A hidden rule labels the rows of this table. It goes by one to three of the table's principal directions, not those with the most spread.
[-0.04  0.18 -0.45 -1.25  0.28 -1.28  0.45  1.79  0.25 -0.06  0.22 -0.01
 -0.56  0.61  1.82 -0.74  0.16 -0.87  0.14 -1.41 -0.28  1.09  0.31  0.05
  0.03  0.77 -0.8   0.2  -0.65  0.63  0.33  0.18] 3
[ 0.36 -0.27  2.71  0.57  0.22 -0.09 -0.14 -0.71 -0.7   0.42 -0.12  0.11
  1.6  -0.44  0.97 -0.31 -0.34  1.21  0.14 -2.   -0.32  0.6  -0.91 -0.8
 -0.75 -1.09  1.    0.06 -0.27 -0.92 -1.29 -0.12] 2
[-0.5  -0.75  0.57 -1.02 -0.44 -1.17 -1.66  0.06  0.44 -0.8  -0.08  1.21
  0.36 -0.44 -0.11 -0.17 -2.24  0.66  0.9  -0.16  1.27  0.12  0.6  -2.4
  1.67 -1.38 -0.06 -0.21  0.82  0.87  0.57  0.  ] 1
[ 0.47 -0.67  2.    0.54 -0.88  0.54 -0.08 -0.35 -0.13  1.    0.15  0.43
  1.52 -1.18  0.36 -0.16  0.2   1.85  0.03 -0.34 -1.51  1.21 -1.38  0.35
 -1.5  -0.93  2.   -0.64 -0.49 -0.98 -0.67  0.25] 3
[-0.87  1.37 -2.39 -0.73 -0.12 -1.59 -0.12  0.76  0.73 -0.5  -0.51  0.07
 -2.    1.06 -0.21  1.12 -0.26 -1.59  1.28 -1.53  1.52 -0.92  1.85 -1.81
  1.72 -0.01 -2.32  0.61  0.91  0.95  0.78 -0.94] 2
[ 0.07 -0.08 -0.58 -0.43  1.19  0.13 -2.2   0.04  0.32 -0.66 -0.01  0.63
 -1.    1.47 -0.49  0.23 -1.28  0.71  1.37 -0.21  1.63 -1.08  1.32 -2.9
  2.3  -0.35 -0.64  0.8   2.29  0.68  1.27 -0.43] 1
[-1.64 -0.82  2.31 -1.71 -0.79 -1.49 -3.66 -0.7   1.87 -0.48 -2.65  2.47
  0.41 -0.46  1.36  1.9  -3.6   2.74  2.05 -2.5   1.64  0.62  1.69 -3.25
  0.75 -2.55  0.37 -0.98  2.23  1.75 -0.5   0.26] 3
[ 0.5  -1.42  1.14  0.41  1.37  0.27  0.   -1.06  0.56  0.48 -0.7  -0.37
  1.03  0.67 -0.06  1.65 -0.84  0.74 -0.58 -1.25  0.86 -0.93 -0.12  0.15
 -0.67  0.29  0.63 -0.2   0.84 -0.88  0.16  0.93] 3
[-0.19  0.54 -0.06  0.32 -0.06  0.25  2.25 -0.09 -1.53 -0.12  1.28 -1.05
  0.24 -1.22 -0.45 -2.38  1.35 -1.3  -1.03  2.02 -1.15  0.74 -1.56  2.11
 -0.83  0.56  0.22  0.05 -2.18 -0.15 -0.85 -0.37] 1
[-0.28 -0.16  0.55 -0.33 -0.12  0.61 -1.08  0.48 -0.23 -1.32  0.15 -0.26
  0.72 -0.24  0.72 -1.38 -0.28  0.13  0.18  1.86  0.2   0.3   0.61 -0.35
  0.83 -0.29 -0.22 -0.06  0.42  0.44  0.4   0.14] 0
[-0.46  2.52 -3.85 -0.8   0.1  -0.33  1.66  3.9  -0.62 -1.02  2.59 -0.95
 -2.7   0.9  -0.1  -3.88  2.49 -2.57 -0.22  2.75 -1.64  0.76  0.15  0.81
  0.64  2.04 -2.41  1.   -1.64  1.71  0.78 -1.46] 2
[ 0.25  0.52 -2.07 -0.19  0.86  1.23  0.06  1.54  0.31 -0.84  0.12 -1.11
 -0.78  1.9   0.8   0.15  1.52 -0.92 -0.9   0.74 -1.36 -0.93  0.86  0.9
 -0.68  1.97 -1.35  0.63  0.75  0.27  0.92 -0.19] 3
[-1.07  0.11 -3.28 -2.21 -0.68 -1.67  1.48  1.72  3.3  -0.41 -1.4   0.3
 -0.83  0.1   0.7   3.28 -0.36 -1.45 -0.44 -1.78  0.61 -1.03  1.2   1.35
 -0.54  1.55 -1.69 -1.31  0.61  1.4   0.82  0.85] 3
[ 0.84 -0.96  1.29  0.64  2.75  0.23 -1.05 -0.58 -0.59 -0.05  0.21 -0.14
  0.61  2.07  0.37 -0.31 -0.82  0.95 -0.3  -1.5   0.91 -1.38  0.06 -1.99
  0.17  0.38  0.18  1.27  1.23 -0.48 -0.18 -0.28] 2
[ 0.32 -1.08  1.11  0.8  -1.95  0.75  0.17 -1.97  0.85  0.96 -1.32  0.22
  1.62 -1.87 -0.92  3.05 -0.34  0.99 -0.22 -0.27 -0.16 -0.06 -0.54  1.38
 -1.02 -1.22  1.62 -1.54  0.2  -1.58 -0.08  1.2 ] 1
[-0.77  0.51 -0.24 -1.62  0.94 -1.15  0.02  1.57 -0.18 -1.77  0.91  0.37
 -0.3   0.46  0.9  -2.32 -1.09 -1.02 -0.42  0.2   0.77 -0.06  0.08 -0.88
  1.34  0.68 -1.48  0.45 -0.48  2.04 -0.33 -0.32] 3
[ 0.22  0.19 -2.38  0.26  0.46  0.52  2.58  1.01 -0.29  0.04  1.58 -1.27
 -0.24 -1.11 -0.83 -2.33  2.31 -1.38 -1.09  3.64 -0.92  0.21 -0.86  2.81
 -0.94  1.6   0.25 -0.23 -1.59 -0.2  -0.06 -0.19] 1
[ 0.05  0.11  1.18  1.06 -0.7   0.93 -0.4  -0.74 -0.74  0.35 -0.09 -0.18
  0.45 -0.12 -0.21 -0.24  0.52  0.64 -0.19  0.85 -0.87  0.33 -0.36  0.47
 -0.77 -0.43  0.67  0.04 -0.37 -0.54 -0.4  -0.08] 1
[-0.26 -0.35 -0.5   0.52 -1.51  0.4   0.06 -0.41  0.81  0.76 -0.19  0.57
  0.25 -1.62 -1.49  0.64  0.25  1.07 -0.03  1.8  -0.8   0.3  -0.44  0.92
 -1.1  -0.72  1.24 -1.11 -0.23 -0.25 -0.18  0.07] 2
[-0.85  0.78  4.45 -0.26  0.38  0.25 -2.89  0.14 -1.83 -1.49 -0.07  1.05
  1.08  0.39  2.44 -3.4  -1.43  1.96  0.46 -0.63 -0.6   1.51 -0.21 -2.36
  0.23 -1.58  0.12  0.82 -0.22  1.52 -2.25 -0.87] 2
[ 0.21 -0.03 -2.61 -0.49  0.59 -0.86  0.65  0.31 -0.25 -0.06  1.2   0.25
 -1.42 -0.63 -2.   -1.03 -0.17 -1.08  0.16  1.43  0.5  -0.26 -0.07 -0.64
  1.25  0.03 -0.4   0.31 -0.29  0.38  0.54 -0.76] 1
[-0.45 -0.97  4.19  0.24 -1.18  1.02 -2.31 -0.98  0.31 -0.11 -1.18  1.07
  2.12 -0.19  1.52  0.31 -1.46  2.73  0.05 -0.01 -0.1   0.77 -0.31 -0.09
 -0.73 -1.08  1.72 -0.79  0.46  0.31 -0.61  1.22] 2
[ 0.43  0.47  1.36  0.97  0.43  0.71  0.38 -0.58 -0.9   0.94 -0.3  -0.46
  0.39  0.1   1.19 -0.48  1.51  0.73  0.08 -1.05 -1.19  0.71 -0.61  0.72
 -1.6   0.03  0.91  0.39 -0.49 -0.92 -1.36 -0.42] 2
[-0.28 -0.64 -0.99 -0.54  1.45 -0.39  2.57 -1.03  0.25 -0.22 -0.55 -1.13
  0.38 -0.07 -0.33  1.46 -0.06 -1.64 -1.73 -0.92  0.23 -1.43 -0.69  2.02
 -1.31  1.45 -0.54 -0.26 -0.44 -0.17 -0.51  0.4 ] 1
[ 0.98 -0.84  2.35  0.91 -0.37  0.49 -1.26 -0.48 -1.08  1.02  0.77  0.38
  0.72 -0.85 -0.21 -1.46 -0.29  1.57  0.99  0.76 -0.11  1.86 -0.66 -0.79
  0.59 -1.55  1.81 -0.04 -0.38 -1.2   0.31  0.43] 3
[-0.33  0.36  1.06 -0.24 -0.21 -0.63  0.28  0.13 -0.79 -0.11  0.3   0.16
 -0.38  0.32  0.37 -0.96 -0.51 -0.79 -0.44 -0.3   0.2   0.74 -0.43  0.51
  0.32  0.26 -0.47  0.24 -1.34  0.72 -0.35  0.35] 3
[-0.07  0.36 -2.15 -0.02  0.25 -0.48  0.69  0.04  0.72  1.01  0.09  0.62
 -1.66  0.54 -1.11  0.71  0.57 -0.15  0.02 -0.03  0.05 -0.75 -0.06  0.35
 -0.37  0.95  0.08  0.2  -0.01  0.55  0.04 -0.45] 0
[ 1.09 -0.3   0.34  0.73  1.79  1.38  0.04 -0.32 -0.77 -0.27  0.61 -1.02
  0.72  0.91  0.2  -0.47  0.76  0.2  -0.32  0.04 -0.01 -0.92 -0.27 -0.27
  0.19  0.63  0.22  0.76  0.85 -1.09  0.21 -0.13] 3
[-1.02 -0.15  3.11 -0.53 -0.97 -0.12 -1.56 -1.15  0.1  -0.61 -1.37  1.01
  1.39 -0.95  0.79  0.83 -2.05  1.65  0.46 -1.71  0.03  0.58 -0.21 -1.24
 -0.23 -1.96  0.49 -0.72  0.52  0.54 -1.2   0.16] 1
[ 0.34 -0.49  0.88  0.04 -0.99  0.06 -0.82 -0.09 -0.39  0.04  0.63  0.72
  0.95 -1.4   0.01 -1.23 -0.23  1.09  0.75  1.04 -0.31  1.02 -0.49 -0.9
  0.56 -1.31  1.3  -0.29 -0.11 -0.36  0.   -0.14] 1
[ 1.34  0.43 -0.61  1.24  3.24  2.22  0.45  0.64 -1.98 -0.45  2.11 -1.65
 -0.25  2.64  0.65 -3.39  2.57 -0.25 -0.89  2.13 -0.9  -1.25 -0.62  0.28
 -0.13  2.55  0.06  2.2   0.26 -0.43  0.16 -1.03] 2
[-0.38 -0.31 -2.87 -0.65 -1.62 -0.93  0.56  0.38  1.49  0.09 -0.12  0.46
 -1.01 -1.58 -2.26  1.57 -0.58 -1.04  0.08  1.56  0.57 -0.11  0.63  0.62
  0.72 -0.42 -0.51 -1.23 -0.11  0.27  1.2   0.42] 2
[-0.8   0.84 -1.43 -0.57  0.46 -1.54  1.17  0.86  0.09 -0.34  0.04 -0.5
 -1.08  0.67  0.01 -0.08  0.04 -1.68 -0.15 -1.13  0.32 -0.37  0.53 -0.31
 -0.02  0.55 -1.77  0.43 -0.55  0.7  -0.11 -0.73] 2
[ 0.49 -0.06 -0.92  1.3   1.11  0.3   2.18 -0.83 -1.03  1.07  1.52 -1.18
 -0.13 -0.71 -2.11 -1.36  1.41 -0.42 -0.12  1.69 -0.07 -0.38 -1.32  0.72
 -0.46  0.27  0.89  0.37 -0.81 -1.29 -0.04 -0.78] 1
[ 0.6  -0.21  0.36 -0.08  1.81  0.97 -1.53  0.52 -0.54 -0.26 -0.22 -0.25
 -0.25  1.94  1.49 -0.38  0.34  0.94 -0.01 -1.05 -1.3  -0.07  0.51 -1.14
 -0.71  0.55 -0.13  1.09  1.26 -0.06  0.07 -0.56] 2
[ 0.66 -0.51 -1.06  0.47  0.29  0.84  1.24  0.55  0.35 -0.43  0.84 -1.23
  1.05 -1.06 -0.89 -0.3   0.86 -0.59 -0.81  2.01 -0.06 -0.46 -0.23  1.26
 -0.12  0.37  0.05 -0.62 -0.07 -1.11  0.51  0.44] 2
[-1.4   0.58  0.54 -1.42 -1.7  -0.3  -1.85 -0.08  2.26 -0.72 -2.45  1.67
 -0.19  0.5   1.23  3.41 -1.78  0.97  0.62 -2.43  0.79 -0.69  1.34 -0.62
  0.35 -0.41 -0.81 -0.98  1.65  1.8  -0.08  0.75] 1
[-0.83  0.92 -2.68 -2.06  0.71 -1.38 -0.43  2.26  0.17 -1.74  0.84  0.49
 -2.09  1.19  0.39 -1.74 -0.68 -1.77  0.19  0.61  0.52 -0.23  1.16 -1.36
  1.93  1.05 -2.35  0.85  0.12  2.46  0.87 -0.82] 2
[ 0.3  -0.63  2.07  0.92 -0.46  1.58 -2.3  -0.72  0.04  0.64 -1.09  0.46
  0.88 -0.3   0.7   0.33  0.13  2.67  0.63  0.5  -1.18  1.    0.34 -0.28
 -1.3  -1.26  1.69 -0.42  0.99 -0.77 -0.49  0.21] 2
[-1.06  0.54 -1.22 -0.55  0.17 -1.43  1.19  0.58  0.35 -0.39  0.21 -0.44
 -0.49 -0.4  -0.52 -0.43 -0.17 -1.09  0.33 -0.06  0.65 -0.26  0.32 -0.5
  0.18 -0.11 -1.09 -0.06 -0.29  0.6  -0.02 -0.76] 0
[ 0.89  0.31 -2.85  0.68 -0.21  1.    1.13  0.74 -0.03  0.5   1.47 -0.59
 -1.15 -0.56 -2.12 -0.65  1.75 -0.84 -0.27  2.95 -0.72 -0.14 -0.33  1.38
  0.29  0.81  0.14 -0.08 -0.45 -0.66  1.07 -0.16] 0
[ 0.6  -0.1  -0.38  0.42  0.76  0.63  0.41  1.31  0.11 -0.69  0.92 -1.04
  0.73  0.92  0.66 -1.02  0.93 -0.58 -0.72  1.13  0.23 -0.66  0.26  0.48
  0.23  1.25 -0.54  0.32  0.06 -0.36  0.68  0.36] 3
[-0.26 -0.13 -0.45  1.15  0.83  0.61  1.83 -0.92  0.22  1.37 -0.6  -1.11
 -0.2  -0.07 -1.29  1.32  1.17  0.21 -1.11 -0.08 -1.43 -0.46 -0.81  2.15
 -3.14  0.66  0.51 -0.4  -0.52 -0.94 -0.93 -0.2 ] 2
[-0.1   0.27 -1.03  0.54 -1.85  0.58 -0.49 -0.74  0.91  0.88 -0.95  0.51
 -0.85 -0.89 -1.4   2.11  0.33  0.38  0.66  0.82 -0.06  0.13  0.59  0.77
 -0.01 -0.7   0.42 -0.86  0.41 -0.35  0.5   0.37] 1
[ 0.64 -0.66 -0.65 -0.1  -1.41  1.28 -1.16  0.    2.11 -0.13 -1.21  0.32
  0.64 -0.05 -0.43  3.9  -0.56  0.78  0.04 -0.64  0.13 -0.97  0.89  0.25
  0.4  -0.24  0.02 -1.21  2.   -0.76  1.55  1.4 ] 3
[ 0.81 -1.39 -1.02  0.81  0.17  0.15  1.58  0.72  0.25  1.63  1.32 -1.02
  0.52 -1.37 -1.06 -1.26  1.6   0.49  0.07  2.62 -1.07  1.25 -0.85  1.52
 -1.5   0.19  1.83 -0.66 -0.86 -1.69  1.07  0.28] 2
[ 0.63 -0.51 -1.78  0.23  1.84  0.24  2.33 -0.05  0.38 -0.31  0.66 -1.38
  0.45  0.8  -1.02  1.02  0.54 -1.5  -1.72 -0.29  0.44 -2.32 -0.58  1.09
 -0.47  1.86 -0.74  0.26  0.17 -0.73  0.39  0.17] 1
[ 0.81 -0.22 -2.58  0.26  0.88  1.43 -0.67  0.69 -0.35 -0.33  1.04 -0.45
 -1.19  0.78 -1.13 -0.99  1.15 -0.19 -0.17  2.95 -0.94 -0.58  0.49 -0.03
  0.47  0.94 -0.09  0.71  0.86 -0.12  1.41 -0.55] 3
[-0.52 -0.02  0.3   0.01 -1.76  0.08 -0.94 -0.81  0.42  0.11 -0.58  0.92
 -0.15 -1.08 -1.27  1.11 -1.    0.63  0.51  0.68  0.16  0.29  0.1  -0.25
  0.49 -1.31  0.39 -0.78  0.19  0.28  0.22  0.26] 3
[ 1.06 -1.04 -1.61 -0.43  1.75 -0.11  0.16  1.47 -0.09 -0.77  1.33 -0.79
  0.15  1.11  0.27 -1.21  0.18 -0.91 -0.65  0.89  0.15 -0.66  0.38 -0.63
  0.76  1.24 -0.6   0.75  0.46 -0.34  1.45  0.04] 2
[ 0.98 -1.55  0.62  1.22  0.81  0.26  2.14 -0.32 -0.43  1.02  1.46 -1.99
  2.24 -1.83 -1.21 -0.84  0.92  0.38  0.23  1.02 -0.32  0.52 -1.39  0.26
 -0.9  -0.87  1.65 -0.57 -0.29 -2.93  0.85  0.07] 1
[-0.01 -0.53  0.92  0.03 -0.43 -0.15 -0.99 -0.08 -0.17  0.55 -0.39  0.89
 -0.03 -0.24  0.56 -0.67 -0.25  1.   -0.2   0.46 -0.8   1.14 -0.11  0.34
 -1.01 -0.29  0.94 -0.16 -0.66  0.38 -0.72  0.18] 3
[ 0.51 -0.28 -0.8   0.47  1.89 -0.15  1.94  0.1  -0.18  0.37  0.48 -1.83
  0.34  0.76  0.05  0.24  1.1  -0.99 -0.23 -1.07  0.16 -0.86 -0.17  0.22
 -0.68  0.94 -0.42  0.54  0.24 -1.37  0.49 -0.32] 2
[-0.04  0.55 -2.88 -0.71  1.74 -0.74  1.02  1.5   0.76 -0.25  0.11 -0.66
 -1.58  1.89  0.4   0.42  0.81 -1.5  -0.46 -1.06  0.1  -1.23  0.93  0.03
 -0.28  1.95 -1.77  0.78  0.5   0.66  0.48 -0.6 ] 1
[-0.39  0.67 -1.57 -0.42 -0.4  -0.12 -1.12  1.49  0.69 -0.4  -0.1   0.14
 -1.55  1.36  0.41 -0.12  0.33 -0.47  0.69  0.92  0.36  0.    1.6  -0.46
  0.99  0.68 -1.2   0.33  0.67  1.04  1.31 -0.06] 0
[-0.92  1.09 -2.67 -1.11 -0.02 -1.57  2.09  1.6   1.05 -0.58  0.23 -0.19
 -1.25  0.31 -0.07  0.15  0.4  -2.25 -0.85 -0.36  0.45 -0.76  0.3   1.12
 -0.07  1.59 -1.96 -0.14 -1.    1.45 -0.18 -0.22] 2
[-1.66  1.46 -0.28 -0.82 -3.03 -1.57 -0.68  1.14  0.22  0.15 -0.38  1.08
 -1.52 -1.34 -0.28 -0.39 -0.48 -0.18  1.41  0.09 -1.07  2.3   0.59 -0.7
  0.09 -1.83 -0.81 -0.69 -1.1   1.33 -0.03 -0.75] 3
[ 0.66 -0.25 -1.5  -1.16 -0.92  0.11 -1.46  1.74  1.53 -0.32 -0.07  0.89
 -0.77  1.14  0.69  1.59 -0.44  0.04  0.46 -0.6   0.06 -0.09  1.11 -0.68
  1.45  0.65 -0.62 -0.17  1.34  0.53  2.17  0.92] 2
[ 1.06 -0.66 -1.64  0.59  2.1   1.43  0.88  0.35 -0.01  0.18  0.25 -1.37
 -0.27  1.66  0.14  0.22  1.66 -0.57 -1.6   0.94 -1.01 -1.21  0.04  1.84
 -1.51  2.36 -0.09  0.61  0.35 -0.72  0.45  0.25] 1
[-0.05  0.61  0.98  0.49  0.19  0.37  0.75  0.41 -1.01 -0.18  0.89 -0.9
  0.35  0.27  0.73 -1.95  0.99 -0.5  -0.05  0.94 -0.04  0.54 -0.48  0.71
  0.15  0.53 -0.07  0.42 -0.93 -0.09 -0.05 -0.01] 2
Here are more rows. What is the label of each one?
[ 1.13  0.   -2.49 -0.16  1.08 -0.67  3.2   1.49  0.73  0.63  1.04 -1.39
 -0.31  0.26  0.05  0.47  1.69 -2.2  -1.03 -0.83  0.27 -0.5  -0.42  2.09
 -0.34  2.13 -0.77 -0.08 -0.99 -1.01  0.69  0.64] >> 2
[-0.24  0.8   1.9   0.56 -0.27 -0.89  0.37 -1.26 -2.1   0.56  1.05  0.79
 -0.45 -0.55 -0.44 -2.62 -0.32 -0.24  0.52  0.2   0.95  0.95 -1.28 -0.52
  1.17 -0.74  0.67  0.8  -1.92  0.53 -1.33 -0.59] >> 0
[-1.18  0.48 -2.4  -2.03  1.62 -2.77  1.17  1.49  1.55 -0.8  -0.9  -0.11
 -1.53  1.91  1.28  1.39 -0.96 -2.2  -0.2  -3.33  1.63 -1.38  1.53 -0.81
  0.31  1.62 -2.81  0.48  0.46  1.77  0.17 -0.31] >> 1
[-0.16  0.6  -2.32  0.    0.41  1.02  0.41  0.3   0.45  0.05 -0.3  -0.49
 -1.81  1.77 -0.64  1.29  1.07 -0.88 -0.88  0.73 -0.88 -1.22  0.45  1.53
 -0.73  1.97 -0.97  0.41  0.42  0.66  0.82 -0.02] >> 1
[-0.37 -0.2  -0.09  0.12 -0.76 -0.08 -1.23 -0.49  0.36  0.17 -1.02  0.41
 -0.63  0.56  0.05  1.05 -0.4   0.11  0.37  0.35  0.48 -0.04  1.11 -0.11
  0.23 -0.16 -0.16 -0.02  0.46  0.33  0.54  0.32] >> 2
[-1.41  0.89  1.74 -0.8  -0.77 -1.63 -0.41 -0.26 -0.19 -0.43 -0.73  0.77
  0.1  -0.47  0.83 -0.1  -1.47  0.16  1.   -2.39  0.57  0.69  0.09 -1.74
  0.41 -1.53 -0.68 -0.07 -0.26  1.03 -1.14 -0.67] >> 3
[-0.64  0.07  0.82 -0.25 -0.63 -1.25  0.01  0.23  0.83  1.1  -1.41  0.36
 -0.36  0.5   1.3   1.52 -0.23  0.34  0.32 -2.64 -0.4   0.96  0.46  0.27
 -1.58 -0.16 -0.12 -0.37 -0.4   0.14 -0.46  0.29] >> 1
[-0.89  0.38  1.46  0.05 -1.52 -1.4  -1.3  -0.58 -0.19  1.01 -0.64  1.46
 -0.83 -0.47 -0.15 -0.11 -1.13  0.99  1.48 -0.97  0.36  1.5   0.24 -1.45
  0.29 -1.78  0.48 -0.1  -0.54  0.66 -0.51 -0.39] >> 1
[ 0.78  0.82 -3.54  0.21  1.69  1.81  3.09  0.78 -0.44 -0.1   2.29 -1.01
 -1.23 -0.67 -1.84 -2.64  2.88 -1.47 -1.74  4.49 -0.78 -0.91 -1.64  3.75
 -0.36  2.95  0.35  0.11 -1.37  0.44 -0.44 -0.23] >> 1
[ 0.45 -1.58  0.26  1.59 -3.07  1.89 -0.86 -2.77  0.49  1.49 -0.44  0.85
  0.98 -3.6  -4.01  2.13 -0.44  2.15  0.34  3.88 -0.71  0.56 -0.97  1.32
 -0.44 -2.53  3.08 -2.08  0.24 -1.81  0.71  0.94] >> 2
[ 0.7  -1.18  2.16  0.87  1.35  0.39  0.39 -0.98 -0.35 -0.14  0.7  -0.36
  2.39 -0.77 -0.48 -0.74 -0.78  1.05 -0.52  0.    1.11 -0.74 -1.15 -0.59
  0.05 -0.61  1.2  -0.19  0.18 -1.17 -0.77  0.35] >> 2
[ 0.57 -0.73  2.44  0.08  2.64  1.32 -0.45  0.14 -0.66 -1.37 -0.06 -1.3
  2.52  1.61  2.81 -0.93  0.17  0.88 -0.92 -1.42 -0.42 -1.   -0.24 -0.66
 -0.94  0.89  0.07  0.85  1.24 -0.63 -0.69  0.  ] >> 0
[-0.78  0.88 -0.76 -1.02 -2.18 -1.49  0.27 -0.2   1.49  0.86 -1.92  1.32
 -1.19 -0.73  0.59  3.08 -0.4  -0.5   0.68 -2.91  0.22  0.62  0.65  0.7
 -0.28 -0.48 -0.52 -0.97 -0.32  0.73 -0.54  0.44] >> 2
[ 0.55 -1.52  0.69 -0.53  1.86  0.9  -1.92 -0.33  0.56 -1.1  -1.31 -0.37
  0.74  2.63  1.81  1.84 -1.18  0.3  -0.7  -1.28  0.88 -1.64  1.43 -0.73
  0.35  1.21 -0.6   0.61  2.26  0.03  1.2   1.08] >> 3
[ 0.09  0.45 -1.71  0.05  0.49 -0.64  1.3   0.99 -0.59 -0.06  1.11 -1.11
 -0.89  0.42 -0.43 -1.22  0.99 -1.72  0.05  0.79  0.02  0.06  0.2   0.07
  0.5   0.7  -1.03  0.64 -0.67 -0.23  0.9  -0.57] >> 0
[ 0.08 -0.1   0.78  0.46  2.36 -0.64  2.33 -0.32 -1.17 -0.09  0.94 -1.45
  0.64  0.97  0.07 -1.22  0.2  -1.33 -1.42 -1.14  0.52 -0.96 -1.19  0.53
 -0.75  1.26 -0.6   0.9  -1.17 -0.39 -0.86 -0.28] >> 0
[-0.39  0.56  1.88 -0.33  1.15  0.03 -1.37  0.15  0.12 -0.91 -0.87  0.21
  0.56  1.7   2.08  0.26 -0.81  0.78  0.38 -2.62  0.81 -0.73  0.72 -1.73
  0.38  0.04 -0.81  0.67  1.27  0.72 -0.77 -0.22] >> 1
[ 1.38 -0.75 -1.01  1.2   1.2   2.34 -0.96  0.84  0.22  0.52  0.77 -1.12
  0.18  1.43 -0.1  -0.23  1.87  1.43  0.34  1.95 -1.31 -0.52  0.45 -0.2
 -0.65  0.89  0.95  0.55  1.83 -1.51  1.84 -0.12] >> 1
[ 0.89  0.26 -0.8   1.21  0.79  2.2   1.01  0.32 -1.38 -0.11  1.55 -1.59
  0.26 -0.6  -0.77 -2.43  2.44 -0.24 -0.78  3.57 -1.75  0.32 -0.87  1.83
 -0.83  0.76  0.65  0.28 -0.68 -1.11 -0.06 -0.45] >> 3
[-0.51  0.63 -3.41 -1.79  1.61 -2.5   0.67 -0.21  0.01 -0.4   0.38  1.65
 -2.81  1.23 -0.99 -0.04 -1.23 -1.85 -0.07 -1.68  1.67 -1.92  0.21 -1.79
  1.77  1.25 -1.51  1.41  0.05  2.38 -0.45 -1.44] >> 1
[-0.72  0.04 -0.89 -0.25 -1.32 -0.29  1.18  0.67  0.68 -0.6   0.66 -0.32
  0.58 -1.9  -1.38 -0.52 -0.12 -0.63 -0.33  2.34  0.1   0.19 -0.36  0.97
  0.14 -0.42 -0.21 -1.18 -0.79  0.23  0.31  0.25] >> 0
[ 0.21 -0.4   2.74  0.91  0.43  2.19 -3.47 -0.7  -0.95 -0.71 -0.75 -0.06
  0.7   1.62  1.26 -0.59 -0.4   2.01  0.49  1.01 -0.4   0.18  1.02 -1.31
  0.22 -0.65  0.52  0.73  1.66 -0.13  0.33  0.17] >> 3
[-0.82  0.48 -2.14 -0.72 -0.35 -1.39  0.64 -0.29  0.31  0.2  -0.12  0.41
 -2.    0.48 -1.53  1.15 -0.7  -1.45  0.32 -0.47  0.88 -0.75  0.43 -0.46
  0.95  0.28 -1.17  0.27 -0.08  0.99  0.83 -0.44] >> 1
[-0.87  0.56  2.58 -0.56 -1.84 -0.2  -1.38 -0.59  0.07 -0.39 -1.39  1.39
  0.64 -1.15  0.87  0.85 -1.55  1.05  0.1  -1.76 -0.57  1.21 -0.2  -0.27
 -0.39 -1.72  0.1  -0.88 -0.42  0.84 -1.64  0.34] >> 1
[-0.3   1.02  3.32  0.76 -1.87 -0.48 -0.52 -0.1  -1.74  0.94  1.09  0.99
  0.39 -1.82  0.3  -3.28  0.07  1.3   1.43  0.58 -0.45  3.   -1.39 -0.65
  0.45 -2.17  1.5  -0.09 -2.13  0.03 -1.37 -0.45] >> 0
[ 1.32 -1.05  2.76  1.79 -0.94  1.72 -0.03 -1.08 -0.75  1.09  0.26 -1.
  2.74 -1.96  0.39 -0.33  1.23  1.74  0.73  0.95 -0.8   1.47 -0.96  0.67
 -0.76 -1.63  2.56 -0.79 -0.04 -2.97  0.12  0.72] >> 1
[ 0.04  0.63 -0.64 -0.11  0.83  0.97 -0.43 -0.13 -0.18 -1.1  -0.42 -0.03
 -0.49  1.78  0.57  0.59  0.2  -0.68 -1.24 -0.33 -0.17 -1.71  0.39  0.36
  0.03  1.5  -1.14  0.79  0.59  0.88 -0.44 -0.13] >> 2
[-1.96  0.3   1.26 -2.09 -2.04 -3.03  0.    0.07  1.55 -0.54 -1.91  1.67
  0.41 -1.3   1.51  1.78 -2.58 -0.39  0.5  -3.45  1.37  0.76  0.52 -0.71
  0.24 -1.35 -0.96 -1.28 -0.64  1.84 -1.21  0.51] >> 2
[-0.51  0.56 -5.1  -1.27 -1.66 -1.19  2.07  1.76  1.16  0.71  0.96 -0.11
 -2.92 -1.3  -2.46  0.41  1.05 -2.27  0.43  2.44 -0.78  0.87  0.24  1.72
  0.46  0.75 -0.94 -0.84 -1.04  0.67  2.19 -0.12] >> 1
